In the rows, zero is written as 128.
Each path below is one point turned by a fixed rotation once a step. After each direction that follows a path, write how fast that rotation turns it, in deg/step (0 if it stays still).
Each turn is a multiple of 5 degrees from 10 to 175, or 0.
Each row of a path follows its step; steps can be skipped.
path 1
step 1: [143 128 137 137 122 128 130 135 113 132 123 123 125 126 129 121 135 121
 147 109 122 125 113 134 131 131 132 135 127 135 132]
step 4: [130 121 134 123 140 129 115 140 116 126 129 124 130 133 119 115 144 111
 131 119 133 133 138 134 139 141 128 130 124 129 129]
step 5: [140 123 124 145 148 119 141 127 126 135 123 134 127 128 135 138 124 120
 120 117 129 129 117 137 125 124 118 131 125 119 135]
step 6: [132 130 143 127 124 126 132 141 123 131 133 117 145 119 134 121 144 123
 138 112 122 127 120 122 141 132 130 129 125 135 128]
step 7: [135 116 116 139 143 125 118 137 136 124 127 127 123 131 125 140 145 131
 121 124 135 134 130 130 131 130 111 133 123 133 136]
step 8: [129 129 130 128 134 129 144 142 113 124 128 127 132 115 147 125 137 116
 136 125 120 123 131 146 132 122 125 122 130 123 134]
step 9: [135 122 129 133 143 117 115 134 128 121 122 126 137 132 117 116 130 117
 134 122 130 142 116 128 136 144 123 128 117 131 135]
step 10: [139 120 123 140 127 130 141 133 127 135 136 133 119 133 143 144 139 118
 132 116 125 126 113 134 128 121 125 133 128 130 137]
step 11: [120 126 126 128 139 135 129 138 124 116 132 122 150 110 124 124 138 125
 131 121 127 128 124 122 142 133 123 122 123 141 131]
Speeds:
[132 127 128 127 125 133 133 131 124 131 130 125 124 127 130 126 126 133
 128 130 128 127 126 129 127 125 129 133 123 124 133] => 155
[125 131 127 127 128 125 127 129 129 132 126 128 129 122 128 128 129 124
 131 127 127 121 127 129 123 121 131 126 123 130 128] => 145
[129 132 126 125 129 132 125 129 128 128 132 126 122 130 126 134 129 125
 124 123 128 129 127 128 124 126 126 122 129 123 129] => 135
[130 128 128 129 130 127 130 128 122 128 124 129 130 132 126 125 125 122
 132 130 128 135 131 130 123 127 130 127 126 123 125] => 85
[128 135 129 129 133 128 133 126 124 128 130 127 132 124 133 129 125 129
 126 133 127 128 127 125 127 132 126 122 127 128 129] => 130
path 2
step 0: [117 138 120 131 129 130 110 120 128 146 127 125 128 117 127 150 117 129
 117 129 130 120 125 136 131 136 127 130 131 127 136]
step 3: [137 147 136 124 137 134 119 137 118 137 135 136 119 123 134 136 133 120
 115 126 143 120 133 117 121 127 129 130 118 130 127]
step 4: [132 130 134 124 115 130 117 116 136 141 122 114 140 128 132 136 121 133
 121 116 134 134 144 122 128 113 135 132 130 130 134]
step 5: [127 129 131 138 142 133 108 136 132 126 121 127 129 132 130 143 122 122
 124 132 139 118 126 115 135 130 122 118 119 137 143]
step 6: [129 138 135 120 109 126 120 124 109 130 114 122 137 117 132 140 125 124
 123 134 136 122 137 129 129 121 118 120 131 120 124]
step 7: [125 131 120 119 145 117 115 119 130 143 125 126 130 132 130 137 110 129
 118 126 133 113 131 126 116 133 128 122 128 139 128]
step 8: [140 145 124 135 122 133 114 133 131 133 122 128 130 105 140 126 134 135
 121 126 139 117 128 133 128 119 135 119 133 127 137]
step 9: [138 116 136 126 140 132 133 126 124 130 123 119 133 125 125 139 120 135
 111 124 140 116 145 110 122 123 126 124 131 127 125]
step 11: [127 127 130 126 125 137 116 132 122 142 124 119 129 115 135 143 108 128
 128 116 131 128 130 115 124 112 125 134 117 125 128]
Speeds:
[124 129 127 129 130 129 127 133 128 128 124 134 123 123 129 131 128 135
 133 127 128 130 126 127 129 128 128 126 125 124 134] => 130
[131 130 124 133 130 131 123 128 132 128 132 131 127 131 124 131 130 128
 126 133 130 126 125 135 130 130 126 129 125 130 128] => 145
[134 124 125 127 125 126 129 128 130 128 126 129 130 128 129 134 124 133
 127 131 125 132 128 129 127 120 125 130 128 124 124] => 155
[129 124 125 125 135 131 130 131 126 128 134 127 125 129 129 127 121 127
 130 128 131 128 127 123 128 126 125 125 123 131 125] => 175
[125 130 124 126 128 122 130 125 127 130 126 127 131 125 127 128 125 123
 132 135 125 124 125 129 131 127 124 126 128 128 132] => 55
path 3
step 1: [108 132 109 124 129 124 130 123 117 118 128 135 139 134 130 128 130 120
 121 127 123 121 129 114 139 117 129 127 139 129 125]
step 2: [129 115 106 142 132 121 132 117 129 126 137 121 122 130 129 131 127 120
 119 112 125 133 125 122 132 117 135 130 136 120 132]
step 3: [127 124 128 150 148 124 134 117 124 143 130 126 125 134 129 131 140 128
 131 128 121 135 143 120 127 120 125 121 127 123 125]
step 4: [113 127 145 136 139 117 130 118 121 136 121 132 141 133 123 122 131 120
 131 120 123 120 127 132 120 119 141 126 138 127 123]
step 5: [120 114 129 136 128 119 129 123 123 111 125 144 129 130 130 135 132 122
 127 118 115 132 126 135 124 120 138 132 126 147 125]
step 7: [118 131 124 144 124 121 122 123 126 132 125 111 141 147 125 142 124 118
 119 128 127 123 128 117 132 123 127 134 125 131 131]
step 8: [114 116 125 138 130 115 134 129 137 131 129 127 127 136 132 128 140 112
 133 126 133 126 129 114 142 127 141 133 122 126 117]
step 10: [122 131 131 141 131 136 132 129 115 122 130 132 124 143 123 134 128 119
 128 122 107 133 136 131 128 122 134 138 146 119 126]
step 11: [135 124 133 140 148 131 135 118 131 112 126 124 126 137 121 126 124 107
 129 125 118 123 123 120 124 121 130 130 127 134 126]
Speeds:
[129 128 131 133 129 131 129 127 127 134 127 130 127 125 131 126 131 130
 133 131 127 128 130 134 127 129 137 131 130 126 127] => 65
[134 132 122 129 126 131 129 128 122 125 128 125 126 126 131 129 122 126
 125 129 125 131 128 130 129 126 130 127 131 130 123] => 85
[126 124 127 125 129 129 134 127 129 129 133 132 128 127 130 127 128 133
 126 125 131 128 122 127 132 130 130 131 132 135 126] => 100
[132 122 133 126 129 126 125 128 124 131 125 126 131 126 128 128 129 127
 124 127 129 129 131 131 122 129 129 126 128 137 128] => 45
[130 131 122 127 129 133 128 128 132 132 128 129 126 130 121 130 131 126
 126 126 126 130 130 130 126 127 129 132 129 131 135] => 90
[126 134 128 124 129 131 128 126 126 133 125 127 131 125 129 131 127 131
 129 127 126 119 130 123 127 125 127 124 132 129 128] => 130
path 4
step 1: [133 135 143 126 120 131 122 137 121 139 135 127 126 134 127 128 137 137
 129 105 114 128 117 134 124 120 124 136 119 127 138]
step 2: [115 119 117 133 128 120 125 128 121 126 132 115 125 127 110 135 131 133
 125 107 123 131 124 129 117 129 124 138 121 114 125]
step 3: [121 129 121 130 124 131 126 132 113 129 125 124 121 116 142 124 138 141
 134 117 125 143 129 138 123 141 138 141 134 122 127]
step 4: [135 133 111 126 138 132 127 132 121 115 131 109 134 128 134 126 127 135
 130 118 127 126 128 137 118 116 145 135 122 133 138]
step 5: [121 132 141 124 136 133 142 130 127 126 120 107 135 125 123 121 134 135
 118 132 117 129 130 139 123 129 131 142 128 120 142]
step 6: [128 124 137 135 125 125 137 125 111 126 129 109 127 144 139 122 126 124
 121 120 122 120 133 139 113 130 131 122 128 117 120]
step 9: [116 123 128 128 136 124 123 127 115 133 132 134 128 125 128 116 137 139
 144 112 118 130 122 143 121 135 127 138 123 116 131]
step 10: [130 123 112 130 138 126 120 134 120 125 140 110 131 123 132 137 123 136
 125 115 120 145 131 141 125 128 138 125 131 120 133]
step 11: [119 135 125 124 130 134 135 120 124 138 120 111 139 120 143 126 129 144
 119 130 126 136 122 134 119 121 137 145 123 127 133]
Speeds:
[124 124 129 125 134 131 127 127 131 125 130 124 124 130 125 125 124 131
 132 125 126 128 131 123 130 128 126 127 126 132 128] => 140
[125 122 128 131 125 122 127 127 129 130 126 131 126 128 130 125 129 129
 125 132 126 126 134 126 124 132 131 130 123 129 131] => 120
[134 130 131 128 127 129 134 123 129 131 127 123 123 130 128 128 128 129
 125 131 128 124 125 129 126 131 125 122 125 129 130] => 55
[125 128 128 124 130 127 130 128 126 124 129 126 128 129 129 133 127 127
 131 135 127 133 126 135 129 129 130 130 122 133 126] => 55
[128 128 131 128 128 126 127 128 126 132 128 122 135 131 131 128 123 130
 126 132 127 125 133 129 133 124 127 130 132 129 130] => 60
path 5
step 0: [136 118 113 132 123 114 133 132 134 129 136 139 123 128 146 126 140 129
 120 144 125 142 124 133 125 133 121 126 123 129 123]
step 1: [128 127 115 122 131 130 151 133 132 128 129 136 136 125 145 122 140 138
 122 132 142 128 123 122 124 128 122 131 130 130 113]
step 2: [132 120 125 136 128 130 137 142 117 124 128 127 147 121 129 123 131 125
 129 132 151 131 125 128 125 128 125 142 141 137 123]
step 5: [132 125 118 125 134 133 127 125 123 134 127 118 135 127 108 133 129 136
 133 136 139 128 125 136 116 118 131 119 139 137 109]
step 6: [138 117 123 132 120 128 117 121 119 137 130 125 119 127 124 129 126 127
 131 137 134 141 119 148 120 110 132 132 124 135 118]
step 7: [140 122 127 129 122 139 138 116 129 138 129 133 114 126 140 135 124 137
 124 129 122 140 109 125 121 116 130 127 124 135 121]
step 9: [143 118 120 128 137 118 122 131 122 124 151 125 137 115 128 129 131 124
 119 136 128 127 110 135 134 125 125 133 128 134 128]
step 10: [128 122 115 127 124 122 134 123 141 130 146 142 129 117 137 139 139 130
 125 137 133 132 116 132 125 128 116 136 122 130 137]
step 11: [128 132 124 131 127 125 149 132 132 131 137 136 139 115 134 140 134 138
 132 135 146 132 129 120 124 127 119 115 131 132 123]
Speeds:
[127 128 131 127 128 126 127 131 131 130 132 126 130 123 126 132 131 129
 134 123 133 125 130 126 122 131 128 130 127 127 132] => 45
[132 131 122 129 129 124 132 130 134 125 131 130 132 129 130 127 126 125
 125 126 134 131 130 127 132 130 129 128 126 125 130] => 35
[123 121 121 132 125 125 125 130 131 130 127 126 124 127 131 126 125 130
 129 123 126 128 124 128 129 127 125 127 126 125 131] => 110
[130 128 127 128 130 124 129 136 124 133 122 127 128 125 124 131 128 124
 129 130 130 124 125 127 133 125 130 128 129 124 127] => 110
[130 129 127 122 132 128 125 130 130 128 127 123 129 128 130 133 127 129
 126 125 123 135 129 128 126 120 130 129 126 130 131] => 35
[126 129 121 124 130 125 124 126 132 130 130 131 129 128 124 130 134 127
 129 133 125 126 132 131 127 128 124 124 128 127 126] => 70
[134 128 130 128 124 127 133 130 129 132 126 128 126 129 132 132 129 130
 129 129 123 130 130 125 126 133 127 119 128 126 129] => 100
path 6
step 0: [139 131 122 135 133 114 127 124 129 119 133 116 119 128 135 137 138 133
 136 128 128 132 128 122 143 138 122 136 152 133 145]
step 1: [130 129 116 122 130 129 128 126 121 131 109 125 136 146 138 118 121 128
 139 124 115 139 132 138 141 133 128 135 139 139 137]
step 2: [128 138 125 114 129 138 134 124 123 117 120 117 143 131 131 126 121 127
 117 126 133 131 126 135 118 108 118 138 132 147 130]
step 3: [123 132 131 119 123 140 128 142 114 132 134 113 115 125 137 144 120 128
 126 132 132 123 126 120 128 113 137 127 139 142 115]
step 4: [120 117 128 122 138 134 134 139 134 158 133 131 122 124 136 136 136 114
 132 126 129 131 125 117 132 124 130 139 122 140 132]
step 5: [120 117 126 121 134 124 127 111 129 140 146 131 147 137 143 137 132 119
 120 127 137 133 135 123 122 140 126 123 124 132 125]
step 6: [125 146 116 137 110 127 117 126 131 123 139 125 138 134 129 126 140 112
 121 125 136 131 128 120 133 137 134 113 123 138 127]
step 7: [130 135 118 122 114 124 127 139 143 123 132 130 135 116 125 121 123 133
 143 130 121 137 110 119 121 143 135 123 126 142 128]
step 10: [136 142 129 123 138 111 131 118 122 131 107 119 131 118 133 126 125 122
 133 132 124 124 140 107 123 122 137 129 127 132 137]
Speeds:
[130 130 125 123 128 128 127 128 131 131 123 123 125 131 132 130 125 129
 125 129 127 122 127 132 129 126 126 131 131 125 133] => 35
[126 127 131 126 131 133 128 131 134 122 129 122 123 128 127 128 126 129
 127 130 128 131 123 126 128 127 133 126 126 128 128] => 85
[129 133 129 126 130 129 130 130 127 130 131 124 127 129 125 131 126 128
 128 130 128 134 135 131 131 128 125 134 124 129 124] => 35
[127 124 130 124 131 128 129 125 132 132 127 130 136 131 128 125 127 133
 130 129 131 132 126 132 126 124 130 129 125 126 130] => 115
path 7
step 1: [113 142 118 113 121 144 131 131 135 131 128 125 132 121 138 123 127 133
 126 146 128 126 122 128 131 125 128 141 114 131 139]
step 2: [126 143 127 131 141 117 139 117 134 114 132 136 127 115 132 129 128 134
 121 138 118 131 126 132 129 143 127 133 143 114 127]
step 4: [110 133 126 123 132 147 140 143 123 130 129 142 141 142 127 130 130 126
 115 129 119 129 120 127 133 128 121 136 130 129 130]
step 5: [121 134 127 110 135 114 125 123 127 123 132 122 135 118 141 145 127 131
 131 126 119 142 123 127 131 125 124 131 148 132 136]
step 6: [124 112 125 125 134 129 129 117 120 135 132 131 133 123 123 116 114 148
 121 136 131 126 133 139 121 127 116 128 131 124 146]
step 7: [113 135 120 111 141 129 137 134 113 124 129 143 130 138 132 131 124 131
 132 139 142 115 123 125 128 132 136 124 126 124 121]
step 8: [117 132 135 117 115 131 134 121 127 115 128 113 129 121 141 138 138 140
 125 142 130 132 121 134 139 132 115 135 125 129 125]
step 9: [126 131 133 135 145 133 127 128 121 117 119 128 137 119 123 116 127 134
 126 139 124 135 127 130 122 148 130 138 136 128 148]
step 11: [122 132 129 125 123 127 131 126 117 125 123 120 138 147 135 129 127 139
 104 121 127 132 114 129 140 128 118 130 139 122 127]
Speeds:
[133 128 122 125 129 129 127 124 129 134 124 130 128 131 131 131 123 131
 128 126 132 128 127 128 131 122 128 127 131 128 132] => 60
[131 137 127 129 125 129 130 123 126 127 124 126 125 128 125 121 132 126
 129 130 127 127 126 129 133 128 131 130 128 127 130] => 45
[126 129 131 124 130 124 130 127 130 130 127 131 122 124 127 133 128 124
 125 126 130 128 121 125 129 127 126 133 127 124 125] => 125
path 8
step 0: [125 135 117 130 120 125 136 130 124 122 116 130 123 132 121 134 118 122
 136 114 117 128 117 146 138 125 118 126 140 123 129]
step 2: [129 129 126 120 121 130 130 136 118 131 114 116 134 137 128 132 129 124
 121 126 126 133 137 143 131 129 118 121 124 107 113]
step 3: [115 138 124 126 110 126 127 143 128 126 128 138 135 126 127 126 136 115
 128 109 128 128 129 130 142 126 118 124 125 121 127]
step 4: [128 151 125 122 118 129 127 132 125 128 127 122 138 129 128 136 122 124
 133 132 122 125 112 139 137 146 124 121 126 119 131]
step 5: [129 131 118 128 114 125 130 143 135 137 111 141 124 126 129 136 127 128
 119 133 122 138 121 131 123 134 123 124 128 110 125]
step 7: [134 134 117 113 112 125 116 141 137 127 126 131 143 131 135 131 128 136
 122 125 135 119 124 134 141 127 127 121 121 123 124]
step 9: [139 135 122 132 112 121 131 136 144 120 118 124 116 128 116 139 124 136
 128 127 134 122 114 139 125 127 126 123 129 122 132]
step 10: [142 137 128 131 115 126 120 136 123 138 124 127 126 125 137 145 124 144
 112 117 133 127 129 123 125 125 124 128 121 130 121]
step 11: [148 128 124 123 111 128 128 129 127 127 118 121 134 124 115 126 121 125
 124 121 142 124 141 138 138 126 129 126 119 126 120]
Speeds:
[128 124 128 128 126 131 125 128 129 127 130 123 127 131 130 126 125 130
 122 127 132 129 134 123 126 127 122 127 127 124 123] => 85
[127 126 133 132 130 127 125 130 130 129 126 126 124 130 124 128 134 131
 120 128 124 129 125 133 125 130 129 129 127 127 127] => 90
[125 127 128 130 128 132 124 129 129 122 130 133 127 125 126 125 122 129
 130 128 126 127 125 131 126 134 125 125 126 131 124] => 85
path 9
step 1: [112 136 133 122 122 117 122 122 132 131 127 132 114 122 142 123 110 121
 130 130 142 129 144 133 120 131 111 125 120 128 123]
step 2: [129 125 142 118 128 145 118 132 130 123 138 129 125 126 137 124 118 109
 124 131 131 138 140 136 138 126 121 130 125 149 119]
step 4: [120 140 134 126 116 123 116 129 127 126 126 143 127 112 114 135 128 123
 127 145 141 132 128 114 122 127 122 143 130 128 139]
step 5: [125 144 131 130 128 130 119 122 122 124 132 110 127 135 121 125 121 112
 124 146 130 121 143 119 115 138 121 136 133 138 134]
step 6: [136 133 118 132 119 135 113 132 108 117 130 125 135 131 124 114 126 115
 118 114 129 123 139 120 135 136 136 131 127 142 133]
step 7: [125 133 112 136 116 126 121 141 122 126 136 141 132 137 131 133 113 129
 132 125 133 128 132 104 143 128 128 125 133 120 138]
step 8: [115 136 122 137 129 110 124 131 143 112 124 135 136 130 131 128 126 123
 138 138 128 116 138 115 139 131 114 132 126 133 122]
step 10: [129 114 118 120 119 141 118 124 128 124 126 134 127 124 130 141 121 111
 120 108 131 132 131 119 136 134 113 124 115 124 123]
step 11: [127 124 142 111 120 139 125 132 142 122 136 132 135 121 133 145 124 131
 130 133 133 118 139 108 136 130 126 129 118 118 134]
Speeds:
[130 125 130 127 127 119 126 127 129 125 128 128 124 126 127 132 122 135
 132 131 127 126 128 125 127 127 128 132 126 128 131] => 100
[127 126 127 122 127 129 128 126 134 128 122 133 127 131 133 129 125 129
 125 130 128 127 126 131 130 130 127 123 122 129 125] => 40
